In the rows, zero is written as 128.
Each row of M is roughly a mix of the hidden directions of one of 3 groups; some rows fit no group.
M, 115 rows:
[[ 73 136 139 119 124 108  50 153 140 120 145 130 143 133]
 [106 162 123 120 142  84 158 177 135 116 142  99 179 115]
 [144 112 153  94 133 175 109  81 107  93 119 143  97 159]
 [117 135 113 148 126  94 200 138 113 116 145  73 123 142]
 [117  86 118 156 142 118 150 127 130  92 123  88 120 195]
 [145 168 103 115 151 101 177 109 161  74 132 116 145 125]
 [141 160 161  91 146 111 148  96 149 143 130 113 148  64]
 [113  95 131 156 164 113 116  94 198 124 137  94 119 124]
 [144 135 157 142 157 111 158 162 110 104 138 138 199 149]
 [139 163 107 155 104 165  97 124 139 144 134 196 105 120]
 [140 109 153  81 148 128 177  87 106 109 165 114 116 104]
 [151 155 137 156 120 133 117 138 112 152 162 199 153  96]
 [101 145 167 172 122 149  68 121 130 167 136 113 112 108]
 [129 138 119  42 111 145 123 127 120 141  92 124 110  94]
 [106 141 146 139 107 117 155  82 125 152 125  70  76 127]
 [140 105 175 132 144 148  91 101 159 172 125 166 139  98]
 [156 110 170 129 138 150 175  85  96 150 160 132 110 101]
 [101 136 116 182 125 138 121 154  92 120 188 102 104 120]
 [131 114 150 152 169 105 154  97 146  76 155 101 148 159]
 [117 129 146  96  92  97 123 142 105 179  72 101 138 128]
 [120 146 162 144 156 119 133 129 102  87 197 143 161 128]
 [126 147 140 122 151 160 150 143 118  96 190 184 141 127]
 [162 138 116 156 144 182 112  97 137  80 133 161 106 153]
 [168 173 112 177 142 135 155 120 167 114  89 113 144 136]
 [102 103 139 158 113 178  85 128 104 142 137 126  77 154]
 [ 73 127 134  97 129 136 117 143 122  87 124  91 112 185]
 [183 133 103 155 148 153 149 102 107  69 148 138 120 135]
 [108  90 160 147 145 143  69  96 151 139 165 151 112 121]
 [139 122 100 159 134 124 192 124 103 106 167  88 101 124]
 [172 133 115 192 132 141  94 120 136 114 123 178 145 146]
 [106 144 116 145 158 140 140 129 193 103 106  73 121 146]
 [ 93 148  80 141 119 158 111 134 169 131 153 133  74 108]
 [128  72 111 161 156 127 124 140 128  93 183 155 135 153]
 [136 168  80 112 124 116 111 134 176  89  98 161 145 144]
 [102 104 153  69 136 107 157 123 113 128 118  64 125 127]
 [169  98 142 138 147  86 157 131  85 106 133 106 177 134]
 [124 150 128 135 104  89 140 144 144 182  73  92 146 113]
 [130 165 170 121 134 145  98 122 114 132 167 186 150  95]
 [108 127 102 125 149  81 105 140 168  90 117  74 152 131]
 [144 105 128 138 120 151  80  65 153 133 104 138  83 135]
 [132 171 134 131 168 151 152 175 130  95 149 112 171 103]
 [127 122 152  92 152 149 162 106 112 104 193 159 120 109]
 [143  85  91 180 112 132  98 126 101 117 155 159 101 152]
 [138  93 174 118 124 138  73 101 112 133  98 159 138 166]
 [121 124 132 104  82 111  94 125 124 173  64 142 121 151]
 [108 180  93  98 114 103 124 163 166 126  84 118 148 125]
 [158 131 122  83 131 169 179 130 116 105  82 127 122 160]
 [ 89 139  87 162 132 136 105 141 194 137 146 121  99 112]
 [159 122 149  67 138 119 138 108 107 135 143 144 148  65]
 [158 108 157 111 146 147 132  69 161 153 133 158 117  87]
 [130 146 123 118 111 150  58 121 151 160 111 166 117  89]
 [ 99 132 114 154 143 116  96 130 172  81 113 105 132 183]
 [146  97 129  68 143  96 177 129 102 105 127 102 152 119]
 [104  77 134 138 141 139  57 126 113 104 153 106 110 141]
 [135 166 140  99 140 182  69 145 132 115 111 155 142 106]
 [139 142 149 112 103 116 129 100 139 171  54  97 122 128]
 [140 119 154  71 104 151 121  81  90 140 108 139  90 127]
 [146 152 128 126 130 177 115 143 100  77  99 140 132 182]
 [126 140 128 112  89  91 141 121 127 193  91 105 120  91]
 [103 114 179 185 134 158 123 116 112 136 154 125 111 173]
 [119 134  78 136 131 103 169 165 115  78 142  99 133 160]
 [119 114 129 113 108 175 143 147  61 121 154 150  95 155]
 [140 125  76 128  78  77 141 145 100 139  94 136 127 152]
 [174 119 158 159 149 116 128  93 147 118  78 113 163 156]
 [113 148 103 118 146 169 141 141 141  70 114  83 104 162]
 [ 85 118 171 100 138  91 108 150 162 154 113 125 173 136]
 [106 159 135 163 139 102 147 136 177 112 102 111 157 180]
 [ 81 125 138 147 156 113 112 179 134  99 169 107 163 147]
 [154 133 152 133 150 177 116  72 154  95 114 152 109 155]
 [117 111 143 147 148 111 183 136  95  95 170  88 138 155]
 [ 84 171 144 108 106 135 122 183 133 167 112 156 150 133]
 [171 121 104  99 129 176 166 124 108  96  96 144 110 159]
 [190 125  95 111 114 150 159 136 108 129  82 167 135 135]
 [167 137 122 101 135 133 190  97  90  99 147 110 113 105]
 [122 135 157  76  93 127 133  95 116 181  96 129 102 105]
 [176 122 100  95 156 147 156 120 138  86 145 171 145 105]
 [ 73 154 164  98 127 116 133 154 136 133 101  76 143 152]
 [119 148 155  96 148 157  61 128 156 125 130 159 146  96]
 [168 129 100 133 100 154 161 115 109 171 123 157  90  89]
 [127 134 151 154 148 121 195 122  98 111 180  96 131 128]
 [133 116 149 177 133 154 133  76 126 145 160 105  77 111]
 [148 131 160 145 147 200 134  86 127 132 134 118  87 116]
 [140 104 117 110  95 130 114 150 111 149  64 158 135 177]
 [134 157 119 149 126 124  83 189 120 136 124 155 179 107]
 [ 71 128 105 114 121 154  96 175 127 122 172 152 105 132]
 [110 153 148  93 137 130 129 125 104 130 164  82 118  62]
 [100 107 162  63 135 118 161 101 121 142 156 108 112 100]
 [131 130 135 121 133 119 140 120 198 176 109 176 148 107]
 [142 128 136 159 111 149  69 104 147 152 110 188 119 139]
 [146 126  63  77 113 108 145 164 106  99 120 139 136 118]
 [133  86 112 151 113 157 131 100 103 113 129 126  70 177]
 [104 147 169  86 116 133 126 169  78 154 144 145 155 109]
 [ 88  83 145 129 110  89 136  91 136 150 127 102  96 167]
 [164 105 100 131 143 106 124 112 160  84 109 170 157 167]
 [114 127 153 153 154 100 156 142  98 103 188  93 154 122]
 [105 142 121  51 125 120 144 152 106 115 120  82 127 103]
 [169  90 164 160 162 105 124  84 144 114 123 130 164 141]
 [153 150  85 103 111 121 106 147 114 137 141 165 133  61]
 [114 109 139 142 115 114 120 171 124 142  95 157 165 194]
 [117 106 150 100 154 106 193 151 146 124 117 110 169 155]
 [102 150 120 100 137  74 156 173 140 113 130 109 179 127]
 [123  91 151  84 146 105 159 138  80  99 152  94 149 135]
 [168 129  87 106 146 113 165 101 143  64 134 145 134 136]
 [151 132 149 113 153 114 192 114 106  86 162 143 159 141]
 [146 105 141  92 165  98 165  94 134  83 139  90 146 122]
 [133 113 150 121 133  82 114 137 163 170  83 125 181 116]
 [133 114 137 173 149 102 162 109 170 112 108 111 148 183]
 [140 119 166 121 132 113 192 104 147 178  99 106 138 118]
 [104 139  98 122 123 149  71 133 157  85 106 141 110 174]
 [107 176 148  71 141 133  99 106 158 115 132 121 128  82]
 [103  87 162 116 144 132  90  79 177 143 123 121 104 135]
 [178 167  82 156 131 164 159 124 152 120 103 131 114 105]
 [ 83  90 185 145 148 143  87 124 150 150 141 122 130 152]
 [ 87 165 141 101 156 148 136 157 131  80 144  81 137 141]
 [158 100  98  88 106 127 157 127 115 119  77 155 123 172]]
One row of each group comes first, with its name. Which group is each row after those in?
[ 96 164 130 141 125 125 193 152 112 123 141  75 116 145]  E
[113  84 156 131 132 103 189 110 138 153 115  96 121 167]  W
[124 130 111 144 133 144 119 163 105 106 193 188 138 125]  N

[131  84 131  73 145  81 119 139 131 114 101 102 171 128]  E
[173 140 142 132 145 133 159 136  85  81 110 124 170 162]  N
[156  83 118 102 102 114 113  97 136 157  89 181 119 141]  W
[109  96 161 101  98  99  88 118 119 184  92 125 129 129]  N
[142 146 157 156 113 185  87 117 115 169  96 132 103 117]  W
[124 165 151  53 138 123 111 130 124 110 134 149 161  93]  E
[109 127 160  83 161 140 178  97 145 112 169 116 118 107]  N
[144 117 148  79 111 140  99 130 107 176 113 164 135  80]  E
[108  79 174  97 143 126 113  80 168 150 126 143 118 136]  W
[102 133 146 171 150 109 138 117 173 105 116  88 140 180]  E
[ 99 117 183  77 133 104 152 108 141 171 134 120 139 101]  N
